Named moves come first, each a turn or a mirror and shown by rows before and after it. Which of them, in which order, take the first row of each pair that follows to the second? Write the first one first, as in the answered first pair.
move A:
-0.220  0.576  -0.391  0.280  -0.107  -0.212  0.320  -0.573  -0.656  0.678  -0.555  -1.605  0.155  -0.762  0.189  0.160  -0.146  0.517  0.906  -1.181  0.603  0.663  -0.585  0.088  0.363  -0.988  -0.107  ->  -0.334  0.928  -0.177  0.531  -0.430  -0.289  0.266  -0.368  -0.577  0.155  -0.962  -1.625  0.506  -0.313  0.002  -0.474  -0.185  0.385  0.844  -1.223  0.431  0.602  -0.545  -0.087  0.123  -0.759  0.124
-1.264  -0.159  -0.264  -0.816  -0.280  0.144  -0.142  -2.029  0.192  -0.656  2.091  0.098  0.394  1.124  -0.017  -0.740  -0.356  -1.178  -0.994  -3.422  -0.935  0.840  -1.296  0.565  0.478  0.370  0.790  ->  -1.207  -0.216  -0.296  -0.764  -0.228  0.157  -0.193  -1.932  0.136  -0.406  2.110  -0.035  0.219  0.972  0.130  -0.310  -0.482  -0.937  -0.750  -3.331  -0.992  0.565  -1.179  0.376  0.423  0.430  1.051
0.754  -0.945  0.297  -0.244  0.447  0.597  -0.102  -0.363  -1.007  -1.243  0.256  2.155  0.458  -0.490  -1.425  -0.771  1.271  -0.629  -1.421  0.879  0.682  0.480  -0.917  0.976  -0.933  0.036  -1.395  ->  0.928  -1.330  0.091  -0.303  0.806  0.669  -0.203  -0.561  -1.192  -0.496  0.407  2.149  0.125  -0.826  -0.905  0.113  1.265  -0.512  -1.477  0.896  0.828  0.162  -0.868  1.174  -0.719  0.137  -1.287
-0.243  -0.439  0.183  1.462  2.214  0.494  -2.320  0.022  -0.724  -1.112  0.009  0.195  -1.601  0.829  -1.668  -2.890  1.240  -0.583  0.968  -0.070  -0.602  0.989  -0.625  0.518  1.343  -2.445  0.008  ->  0.407  -1.262  -0.346  1.434  3.119  0.743  -2.404  -0.862  -0.771  0.812  0.601  0.345  -2.455  -0.287  -0.976  -0.248  1.029  -0.498  0.856  -0.651  -0.296  0.456  -0.922  0.980  1.799  -2.362  0.248
move P:
2.136  -0.372  0.612  0.004  -2.250  -0.566  0.751  -0.136  -1.641  -0.394  -1.905  -2.736  1.992  0.317  0.980  -0.822  1.298  2.862  2.049  2.616  1.333  -3.050  1.041  -0.763  0.447  0.298  -1.037  ->  1.577  0.687  -0.292  1.271  1.108  0.445  0.246  -2.766  0.248  0.846  1.795  -0.966  -1.430  0.773  2.005  -1.004  -0.413  3.523  2.710  -2.888  -1.141  -2.337  -0.802  -0.540  0.731  0.261  -0.863
1.479  -0.753  0.780  -1.153  -0.350  -1.209  0.929  0.710  -1.324  2.819  -0.185  -1.207  1.247  0.040  -1.139  1.115  3.631  -0.484  -1.396  1.860  0.599  -0.861  0.636  -0.045  0.785  1.523  -1.554  ->  0.701  0.263  0.440  -0.766  1.885  1.278  0.656  0.074  -1.250  2.876  1.757  -1.661  -0.848  -0.405  -0.037  0.996  3.416  1.287  0.400  -0.172  0.093  -0.983  -1.959  -0.748  0.996  -0.377  -1.894
0.155  -0.050  0.481  -1.111  -0.228  -0.091  -1.443  0.840  0.738  -0.652  -1.235  -0.412  1.470  0.776  -1.968  -1.231  -0.689  0.199  -0.084  0.175  -0.184  0.140  -0.387  -1.356  -0.219  0.726  2.138  ->  0.050  0.351  0.288  -1.104  0.629  0.763  -1.742  0.451  0.687  -0.640  -0.437  -0.644  0.804  0.797  -1.741  -1.575  -0.903  0.619  0.688  -0.904  -0.295  -0.129  -1.482  -1.726  -0.099  0.120  2.143
-0.175  -1.556  0.320  -1.892  0.558  1.110  0.122  -0.775  1.272  -0.604  -1.724  -1.450  0.203  -0.261  -1.197  -0.231  0.239  0.690  -0.113  0.063  1.986  -0.780  -0.774  -1.695  0.492  0.913  0.815  ->  -0.168  -1.414  -0.136  -1.467  1.135  0.860  0.067  -1.568  1.868  -0.080  -0.778  -0.640  -0.761  0.383  -1.173  -0.292  -0.281  0.514  -0.033  -1.612  1.020  -0.402  -0.747  -1.327  0.717  1.289  0.966
move M:
0.674  0.547  1.664  -0.794  -0.433  0.070  -0.288  0.315  1.284  -0.239  1.161  0.206  -1.088  0.029  0.140  -0.470  0.314  -0.657  -0.918  -0.025  -0.315  -0.017  -0.023  -0.138  0.739  -0.181  0.488  ->  0.893  0.326  1.510  -0.688  -0.779  -0.192  -0.276  0.259  1.246  -0.260  1.012  0.416  -1.029  0.003  0.072  -0.180  0.592  -0.758  -1.211  0.426  -0.183  -0.162  0.292  0.057  0.728  -0.034  0.453
-1.537  -0.718  0.364  1.123  2.517  0.165  -1.240  -1.951  -0.169  0.305  2.383  -0.307  -1.838  1.031  0.830  1.195  0.770  1.014  2.047  -0.435  -1.041  0.468  -2.289  1.856  2.890  -0.815  1.962  ->  -1.600  -0.556  0.479  1.401  2.030  -1.138  -1.253  -2.201  0.637  -0.241  2.275  0.533  -1.378  2.511  0.431  -0.234  0.304  0.138  1.116  -1.123  -2.049  1.058  -1.284  2.385  2.704  -0.040  1.997
0.357  -1.130  1.287  1.528  0.445  -2.914  -0.465  -1.118  0.506  2.570  0.839  2.234  -1.477  -0.968  0.246  1.993  -0.791  -0.130  -2.612  -0.141  0.673  -1.229  1.133  -0.028  0.557  1.010  0.113  ->  0.316  -1.138  1.236  1.225  0.841  -2.051  -0.641  -1.019  -0.004  3.006  0.983  1.655  -1.877  -2.023  0.851  2.832  -0.350  0.742  -1.903  0.321  1.271  -1.727  0.321  -0.281  0.480  0.255  0.047
Pairs:
Each pair is 2 to 3 moves apart.
-0.031  0.102  -0.503  0.953  -1.354  0.091  1.699  0.976  -1.103  -3.142  -0.847  -1.535  -0.190  -1.998  -0.265  -0.574  1.815  1.331  1.532  3.262  1.922  0.612  -1.789  -2.498  -0.837  0.704  0.279  ->  1.116  -1.442  -1.040  1.287  -1.618  -3.446  1.578  -0.917  0.090  -0.803  -0.284  1.252  -1.067  -1.453  -0.429  1.374  0.199  -1.523  -1.328  1.118  0.396  1.241  0.455  -0.143  -0.299  3.943  0.757 | P then P then A
1.934  -1.385  0.906  -0.476  0.720  2.234  -0.208  0.376  -2.336  0.781  -2.738  -1.235  -0.347  -2.302  -0.612  -0.171  0.123  -0.713  0.591  0.264  1.063  -0.505  0.537  -1.764  -0.450  -0.359  0.687  ->  1.158  0.021  0.542  0.425  1.549  2.276  -0.442  -0.497  -1.059  -0.047  -1.041  0.039  -1.453  -0.599  -0.841  -2.783  -0.747  -0.676  0.673  -2.854  -1.003  0.458  -0.068  -1.688  -0.755  -0.365  0.757 | A then P then A
0.114  -0.320  0.229  -0.989  -0.859  0.101  0.166  0.866  -0.452  -0.330  -0.865  -1.023  1.294  -0.772  -0.557  0.496  0.697  0.295  1.185  1.876  1.444  -0.663  0.312  -0.899  -0.077  -0.942  -0.045  ->  -0.053  -0.121  -0.712  -0.362  1.540  0.501  -0.056  -1.319  0.640  0.908  1.491  0.282  -1.091  -0.644  0.393  1.356  -0.460  0.579  1.102  -1.593  -0.061  -0.525  -0.961  -0.498  0.489  -0.749  -0.141 | A then P
0.465  -0.761  1.397  -0.029  -1.832  -2.500  -1.541  0.251  -0.904  1.928  -0.296  0.441  0.584  0.070  -0.059  0.738  0.696  -1.185  -0.365  -0.792  0.297  0.818  2.377  1.522  0.435  3.120  0.640  ->  -0.998  1.469  1.556  0.362  0.071  1.751  -1.620  0.715  -1.506  0.232  1.246  -1.711  -0.419  0.333  0.723  -1.774  1.271  2.172  2.674  -2.110  0.203  0.683  -1.160  -0.587  0.207  -0.092  0.104 | M then A then P
-0.933  0.702  1.776  -1.263  0.938  1.507  0.275  1.969  -0.607  -2.094  -0.725  -1.105  1.055  -0.246  0.624  0.061  1.902  1.518  2.656  3.236  2.060  -0.480  -1.627  -2.329  0.837  -2.534  -1.002  ->  1.004  -1.707  1.202  -1.423  -0.378  -3.727  0.392  0.282  0.824  0.687  -1.423  2.271  0.895  -0.202  0.357  3.244  0.336  -2.424  -1.685  2.335  0.981  0.011  2.086  0.469  1.244  1.917  -0.190 | P then P then A
-0.468  1.702  -0.622  0.890  0.868  0.548  0.389  0.962  1.297  -0.914  -1.931  0.355  0.074  -0.327  0.382  -1.679  -0.308  1.213  0.455  -0.246  1.200  0.197  -0.216  -0.116  0.610  -0.918  -0.375  ->  0.266  0.600  -0.705  0.300  0.398  -0.128  0.487  0.928  0.711  0.374  -2.696  0.157  0.338  -1.715  0.610  0.436  -0.188  0.846  -0.133  0.978  2.144  -0.774  0.281  0.452  0.867  -0.438  -0.283 | A then P then P
0.479  -0.112  -0.146  -0.596  -1.436  -1.321  0.381  -0.089  -0.091  -0.496  -1.381  0.341  1.440  0.723  -1.037  -0.689  0.168  -0.307  -1.424  1.361  0.388  0.793  1.810  0.679  -0.226  0.997  0.039  ->  0.728  -0.906  -0.657  -0.798  0.256  -0.075  0.160  -0.797  -0.713  1.354  -0.643  -0.449  -0.042  -1.628  0.263  2.479  0.170  0.712  -0.394  1.211  1.350  -0.319  0.139  0.424  0.193  -0.144  -0.114 | A then M
1.322  -1.350  0.397  -0.542  -0.953  0.429  0.211  -0.414  -0.085  1.375  -0.819  -1.344  0.139  -0.316  0.649  0.735  1.173  -0.906  -1.647  1.252  1.803  0.584  1.984  1.067  0.408  1.272  -0.583  ->  0.031  0.086  0.658  -0.201  -0.242  2.660  -0.249  0.291  -0.330  -0.574  -0.096  -2.279  0.063  0.368  0.588  -1.848  1.363  0.789  0.367  0.649  1.776  1.059  0.136  -0.416  0.239  -0.669  -0.839 | P then A
0.091  -1.890  -0.788  -0.614  -1.161  1.141  0.247  -0.719  -1.176  1.176  -1.033  -0.606  0.635  -3.645  1.966  4.005  0.128  -0.945  -0.864  1.811  1.619  -0.561  0.029  -0.391  0.255  1.127  -0.917  ->  -1.838  0.851  0.148  0.293  -1.919  2.223  0.416  0.826  -0.359  -3.395  -0.808  -0.989  2.057  0.265  0.287  -3.704  0.736  -0.300  0.216  0.591  0.116  1.480  -0.500  -1.611  -0.797  -0.151  -0.942 | P then A
0.276  -0.704  0.045  0.158  -1.266  -1.472  0.299  0.719  -0.478  -0.056  -1.206  0.273  0.787  0.628  -0.341  -0.177  0.245  -0.781  -0.468  1.063  0.640  0.194  0.797  0.314  -0.449  0.972  0.151  ->  -0.193  -0.006  0.334  0.294  -1.044  -0.184  0.375  1.327  -0.870  -0.862  -1.068  -0.848  0.830  0.291  -0.216  -0.918  0.692  -0.114  0.574  1.517  1.036  0.045  0.115  -0.407  -0.678  -0.085  -0.061 | A then M then A
-0.063  1.066  -0.120  0.429  2.708  -0.417  -0.914  -1.203  1.931  -1.120  0.916  0.773  -0.667  2.692  0.233  -3.001  -1.342  -0.046  -0.546  -1.546  -3.011  1.390  0.379  -0.874  -1.183  0.134  -0.183  ->  1.366  -1.214  0.390  -0.953  -0.023  -2.546  -0.750  0.260  0.095  -0.115  -2.426  -0.379  1.788  0.425  -0.188  0.240  -0.477  -1.405  -1.976  3.953  -0.381  0.111  2.873  -0.246  -1.000  1.463  0.025 | A then P
1.557  -0.873  1.092  0.848  2.396  -1.377  1.153  -0.736  0.143  1.668  0.594  0.390  -1.490  0.364  0.804  2.478  -1.054  0.516  -1.925  -2.499  -0.488  -0.652  2.398  -0.732  0.876  -1.034  0.340  ->  0.487  1.056  1.713  1.353  1.860  0.043  1.399  1.025  0.074  -1.714  0.371  -0.610  -0.221  2.427  -0.222  -2.171  -0.400  1.564  -0.831  -2.315  -0.769  0.509  1.910  -1.745  -0.091  -2.329  -0.141 | A then P then P
-0.673  1.074  0.159  1.095  0.492  -0.132  0.777  -0.867  1.728  -1.157  0.563  2.102  1.380  2.727  -1.624  -3.694  0.217  -0.557  -0.860  -2.727  -1.705  0.423  0.299  -0.850  -0.378  -0.343  -1.023  ->  -0.135  -0.085  -0.722  0.131  2.908  1.841  0.225  -2.191  0.776  2.095  1.752  0.877  -0.638  -1.404  0.471  2.409  0.353  1.264  0.629  -2.478  0.025  -1.686  -1.962  -1.018  0.778  -1.635  -1.175 | P then P then A
0.468  -0.681  -1.126  0.381  1.721  -1.652  -0.248  -2.072  0.869  -0.554  0.177  1.803  -1.333  -0.020  -2.506  2.363  -1.383  -1.333  -0.158  -3.206  -0.429  0.173  -0.147  0.833  0.678  2.697  1.733  ->  -0.250  0.306  -0.239  0.490  -0.148  -1.615  0.218  0.076  0.467  -3.295  -1.390  1.074  0.851  2.047  -4.033  -1.795  -0.355  -1.471  0.075  -1.257  -0.418  0.908  0.447  0.179  -0.110  2.299  1.682 | M then A
-1.159  0.787  -0.210  -1.429  1.077  1.580  0.673  -2.172  1.402  1.825  0.975  0.151  -1.220  0.261  0.288  -0.690  -1.174  1.108  0.603  -2.937  -1.630  -0.804  -1.659  0.275  0.890  -0.296  -0.141  ->  -0.700  0.342  0.508  -1.408  -1.846  -1.125  0.982  -0.516  1.406  0.238  -1.258  0.537  1.648  1.929  -1.082  -2.871  -0.905  -0.898  -1.143  -0.280  -1.300  -0.084  1.085  1.088  0.317  1.630  0.037 | A then P
-0.159  -0.576  0.010  -0.111  1.707  1.256  -0.146  -1.043  0.097  1.647  0.626  -0.464  -1.616  -0.970  1.058  1.946  -0.218  1.025  1.006  -0.656  0.644  -0.328  -1.398  -0.517  -0.236  -0.482  0.469  ->  0.555  -1.205  -0.334  -0.021  1.322  0.033  -0.134  -1.429  0.431  2.117  0.375  0.359  -1.638  -0.914  0.776  2.700  -0.477  -0.029  -0.274  -0.843  0.356  -0.163  -0.503  0.128  0.065  0.477  0.635 | A then M then A
-0.245  -1.686  -1.717  1.179  -1.113  -3.103  -0.364  -2.092  2.057  0.043  0.552  2.893  0.188  -0.598  -0.866  -0.079  -1.568  -1.995  -2.084  -1.285  -1.314  -0.376  1.610  1.457  1.532  1.897  1.023  ->  -0.289  -1.706  -1.140  -0.143  -1.748  0.152  -0.385  0.497  -0.902  -0.565  -1.563  -0.978  1.596  -3.772  -0.461  1.761  0.522  0.867  0.544  3.851  2.296  -2.446  -0.252  -0.307  1.491  -1.327  0.529 | P then A
-0.883  0.808  0.023  -0.870  -2.135  -0.350  0.341  1.595  -0.472  -1.015  -1.967  -0.362  1.990  1.013  -1.307  -0.422  0.009  0.794  0.122  1.336  0.857  0.636  0.977  -0.224  -0.606  -0.143  0.796  ->  -0.365  0.326  -0.626  -0.280  -1.176  -1.886  0.121  -0.358  1.017  0.664  -0.683  1.655  0.344  0.920  -0.713  1.287  -1.152  -0.544  -1.133  -1.203  -0.416  0.768  1.610  0.956  -0.215  1.665  1.078 | P then A then P
-0.351  0.386  -0.806  1.164  0.852  -0.084  -0.182  -1.918  0.913  -0.141  2.114  1.086  -1.761  0.665  0.456  -0.415  -1.298  0.246  0.241  -2.754  -1.797  0.670  -1.426  -0.330  -0.713  -1.233  -0.320  ->  -0.178  0.157  -0.738  1.254  0.373  -0.914  -0.023  -2.123  1.328  -0.038  1.972  1.532  -1.451  1.050  0.159  -0.469  -1.294  -0.301  -0.600  -2.931  -1.939  0.981  -0.635  0.227  -0.719  -0.399  -0.240 | P then P then P
1.188  -1.015  -0.240  -1.067  0.449  -0.657  0.116  -0.495  -1.399  2.112  -0.504  -0.357  -0.797  -2.833  0.997  4.705  0.117  0.601  0.165  1.532  2.511  -1.007  -0.867  1.524  1.128  0.744  0.119  ->  1.184  -1.236  -0.369  -0.932  0.175  -1.654  0.327  -0.947  -1.002  2.423  -0.527  0.423  -0.966  -2.394  1.000  4.852  -0.389  0.014  -0.629  0.793  1.864  -0.819  -0.117  2.089  1.083  1.402  0.099 | P then P
-0.488  1.195  0.558  0.655  0.041  -0.692  -0.272  0.061  0.832  0.133  1.951  0.813  -0.706  1.542  -0.823  -2.146  -0.305  0.491  0.506  -2.069  -1.167  0.803  0.382  -0.572  0.352  -0.032  -0.927  ->  -0.690  1.457  1.025  0.434  -0.892  -0.415  -0.204  1.336  0.267  -0.801  0.810  -0.081  0.531  1.435  -1.242  -2.986  0.214  0.466  0.668  -0.421  -0.388  0.557  0.737  -1.246  0.191  -0.412  -1.166 | P then P then M
0.181  0.754  -0.954  -0.812  1.838  -1.054  -2.308  -0.226  0.921  0.649  0.185  1.916  -3.776  1.872  -0.025  -0.939  -2.231  1.652  0.764  -1.770  -3.020  0.463  -2.053  -1.622  -0.231  2.794  -0.388  ->  0.489  -0.083  -0.071  -1.721  -1.559  -2.688  -1.716  2.162  -0.248  -0.855  -2.934  1.111  -0.436  2.120  -1.703  -1.790  -1.057  0.159  -0.432  2.816  -1.434  0.473  0.225  -1.558  -0.821  3.581  -0.476 | A then P
-1.948  2.812  1.068  0.244  1.491  2.910  -0.813  -0.693  0.452  -1.351  1.709  0.087  -0.685  1.686  -0.462  -2.106  0.070  1.110  1.324  -3.627  -2.006  0.469  -1.427  -0.771  -1.100  -1.168  0.208  ->  0.270  -0.213  1.410  -1.644  -1.488  0.903  -0.245  1.091  -1.962  0.638  -2.294  -1.858  2.049  -1.843  -0.684  3.141  1.483  -0.199  0.060  3.493  1.844  -1.595  0.947  -0.064  -0.604  -0.185  0.084 | P then A then P
-0.188  -1.128  0.441  -1.462  -2.767  -1.068  -0.107  1.155  -1.655  -1.699  -2.254  -1.002  0.960  -0.389  -0.336  0.669  -1.005  -0.302  -0.523  1.856  1.039  -0.019  0.830  0.842  0.076  1.399  -1.101  ->  -0.016  -1.361  0.015  -0.961  -1.947  -1.928  -0.249  -0.116  -0.735  -0.688  -1.080  0.441  -0.417  0.282  0.190  1.425  -1.914  -1.099  -1.633  -0.558  -0.359  0.004  1.065  1.421  0.243  2.534  -0.787 | M then P then P
-0.334  0.685  -0.255  0.741  0.486  0.722  0.054  0.030  0.878  -0.104  1.295  0.104  -0.659  0.233  0.325  -1.724  -0.311  -1.052  0.304  -1.406  -1.480  0.494  -0.637  -0.383  -0.578  -0.470  0.890  ->  0.385  -0.506  0.240  0.097  -0.980  -0.839  0.531  0.760  0.185  0.385  -0.507  0.024  0.747  -0.283  -0.099  -0.534  0.076  -2.302  -0.996  1.061  -0.503  0.066  1.259  0.405  -0.455  0.742  1.086 | A then P
0.050  1.443  -0.576  0.787  1.705  2.998  -0.713  -0.474  0.497  -0.940  1.721  -0.596  0.912  0.437  0.779  -0.922  -0.535  1.576  2.597  -1.579  0.067  -0.662  -1.383  -0.989  -0.606  -2.973  -0.548  ->  0.072  1.576  -1.027  1.052  2.062  2.614  -0.637  -0.943  1.080  -0.422  2.346  0.161  0.343  0.842  0.669  -0.943  -1.027  1.128  1.998  -2.504  -0.625  -0.351  -1.125  -0.575  -0.661  -2.493  -0.344 | P then P then P
